The rows of M fall into 3 groups, and each row is roughly a mix of its group's hidden directions.
M (97 x 10):
[[ 27  24 -10 -16  14  15  -3  -9  37   7]
 [-18  22  12  16 -15  -2   3 -35 -30   5]
 [ 23  19  27  14  26 -10   3  28   8  -9]
 [-23  21  18   9 -13  13  19 -28 -22  16]
 [  7  18  -6   5  38   6  -9 -22  29 -17]
 [ 12 -12  -9  14   1 -15  -9  41  17 -28]
 [ 15  37   0   7  14 -17  -5  22  22 -21]
 [ 16  20   1 -22  30   7  -1 -21  30  13]
 [ 15  14 -27  17  -1  22   7  22  28 -19]
 [ -6  31  -9  16  22  10 -12 -31  22  -7]
 [ 17  23   0 -37  22  13   0  -9  25   5]
 [ -2  19   0  18  26   9  -8 -38  25  -2]
 [ 27 -10   3  11   5 -30  20  14  -1  33]
 [-21 -30  12  10   2   8   3 -14 -29  29]
 [  0 -16 -10 -28 -18   4  30  18 -28   9]
 [ 20 -24 -16  14   3 -10  37 -19   0 -17]
 [-11 -13  -8  -4 -18  -3  29  16 -41   8]
 [ 15  35 -10  23  19 -12   0  21  17 -16]
 [  9 -21  -3   8   6 -26  27 -25   7  29]
 [-36 -26   6   7   0  13  -2  -8 -21  29]
 [ 20  -3 -19   7  -5 -33   4 -14   6  37]
 [ 18 -21  -5  15   3 -43   0  -9  10  22]
 [-19 -24  20  -7  -7  29  -7 -23 -18  19]
 [ 20  28   7   9  24 -10   4  33  16 -15]
 [ 12  15   2  16  27   6 -14 -27  35  -1]
 [ 13  30   1 -26  30   5  -7 -11  26   6]
 [-25 -19  -3  10 -22 -13   1  20 -35 -12]
 [ 31 -23 -12 -10  22 -13  -6  20   2 -26]
 [ 15   9 -11  17   8   4  13  42  26 -14]
 [-21   0  29  11  22  10 -10 -14 -27  23]
 [ 11   8  14 -24   7  19 -39  18 -15 -10]
 [ 21 -27  13  14  11 -39   1 -16  -8  10]
 [ 29  30  -9  -5  -2 -21  -3   7  21 -28]
 [  3  33  22  12  34   2  -6  25   7  -4]
 [ -7  16  17  11 -14 -11 -10 -34 -27  24]
 [ 18   7  16 -24   5  28 -26  19 -19 -13]
 [-15 -14   8  39 -21 -15  -3  12 -28   0]
 [ 36 -20 -10 -13  19 -17 -16  23   2 -13]
 [ 28  30 -25  -8  -5  -9  -3 -15  12 -27]
 [ 11  26 -23 -13 -23  23   2   6  10  30]
 [-34  33  -4 -12  -5  24   6 -14  -5  16]
 [-24  24 -14  17 -19  -6  18 -29  -4  19]
 [ 14 -13  -5  -9  10  11   4  45  21 -19]
 [ 15  18 -16   2  16 -27  13  36  13 -11]
 [  2  26  -3   9  27  -2 -24 -19  33  -5]
 [-31 -14  11   8   2  19 -10 -24 -23  25]
 [  7 -27   3 -21  20  11 -17  24  23 -20]
 [-10  -9  -3   5  16 -36  13 -32  -3  24]
 [-18 -25  -3  21 -32 -12   1  15 -27   1]
 [ 35  11 -24  18  -5  -3  12  12  20 -25]
 [  2  -5  -6  10 -42  -4   6  28 -23  15]
 [ 31 -25  -5 -18  22   2   2  27  10 -17]
 [  3  39  15  22  28   1 -12  14  10  -8]
 [  6  34  23   9  27  -6  -8  26  14  -9]
 [-13   5 -10  19   5   0 -32 -12  25 -32]
 [  1 -24  -2  -4 -19  -9  20  34 -32   1]
 [ -1 -16  -1  -4 -21 -20  13  27 -27  30]
 [ 26  32  13   0  20 -30  -1  12   5 -16]
 [ 21  26   1   5   8 -32   0  23  21 -21]
 [ 23  10  -4 -31  16  16   9 -17  29  16]
 [ 22  19  -5 -18  26  13   3 -19  33   9]
 [ 16 -28 -15  -8  22 -21 -17  14  17 -24]
 [ 18 -10  23  11   0   3 -12  37 -11 -29]
 [ 14  22  -3   6  29  18  -4 -24  30 -15]
 [-21 -17   8  26 -18 -16   7   3 -35  16]
 [ -1 -14  -6   3 -24  -6  25  24 -36  13]
 [ -6   6 -31  15 -14 -33 -20  -2  22   8]
 [ -8  -1  -3  21 -20 -33 -29 -15  14  16]
 [  0 -15  -9  -7  -8 -21  21  17 -23  39]
 [ -4 -21 -20 -23 -22  13   2 -35 -16   5]
 [ -7 -21 -10  10 -15  37  -1 -32 -12   9]
 [-10 -10  -3  -6 -33  -6  14  23 -34  17]
 [ 15  12  19 -10  20   2 -28  -9  38  -8]
 [-24  33  10   3 -10  -2  -2  -9 -14  37]
 [  2  19  -9 -23  -5 -23  -3  28  29 -19]
 [-10  -6 -12 -30 -18   0  25  15 -32  15]
 [-20 -11   7  27 -27 -15  -4  15 -32   2]
 [ -6 -33 -11 -33 -11   4  14 -13 -22  16]
 [  3  29  -1 -22   0   1 -10  24  33 -22]
 [-24  29   5  17 -13   2  29  -8 -13  25]
 [ 31  21  -6  15   1 -22   3  16  22 -25]
 [ 28 -20 -16 -13  12 -14 -29  11   9 -24]
 [-30  22  -4  -4 -13  19  16 -21   9  30]
 [  7 -24  -7  -7 -12 -15  24  29 -25  20]
 [ -4 -18 -11  -9 -20 -16  20  17 -25  33]
 [-10  14  27 -17   6  19 -33  -1 -25 -11]
 [ 19  23   6 -23  19  17  -2 -21  30   7]
 [ 19  20  -3 -27  24  12  -4 -12  34   1]
 [  8  -5 -14  15  13 -26  23  39  10  -8]
 [  3   7   5  23  24   6 -18 -27  31 -18]
 [ -8  24  26  -3   5   2   9  -8 -37  27]
 [-30  28   0  -2  -9  20  21 -21  -9  20]
 [-22 -29   2  22 -28 -14  -5  11 -24  -5]
 [ 23  25  23  18  33   0   2  20   2  -7]
 [  6  30   5  -8  14 -23  -3  33  22 -15]
 [  3 -12  -6 -17 -12  32  -1 -39 -18   4]
 [ -1  20  -1  -6  -8  25 -15  44   3 -15]]

Here is one row of each group, with its name. Which group are the others in?
[ 11  19  -8  -9  41  -5 -11 -11  31  -4]	P
[17 29 20 25 27 -4 -2 23 10 -9]	G
[ 11   0 -11  15   1 -33  19  19  13  33]	H

[-11  15   4   0 -19  15   6 -43 -11  24]	H
[ 12  13   5  23  25 -38   9  25  -3   0]	G
[-22   0  20  -2   0   0 -20 -38 -24  16]	G
[ 29 -33 -14  -2  -7   1 -16  -3  23 -24]	H
[ 24  21 -14 -14 -14 -28  -4  -1  21 -27]	G
[-10  13   6 -11  -3  39  -7   3 -14 -36]	H
[ 20  21   0 -19  21  16   3 -24  30  13]	P
[-22   8  26  19 -15  -1  12 -31 -13  23]	H
[ -8 -43  13  -1 -19 -18   8 -11 -18  18]	G
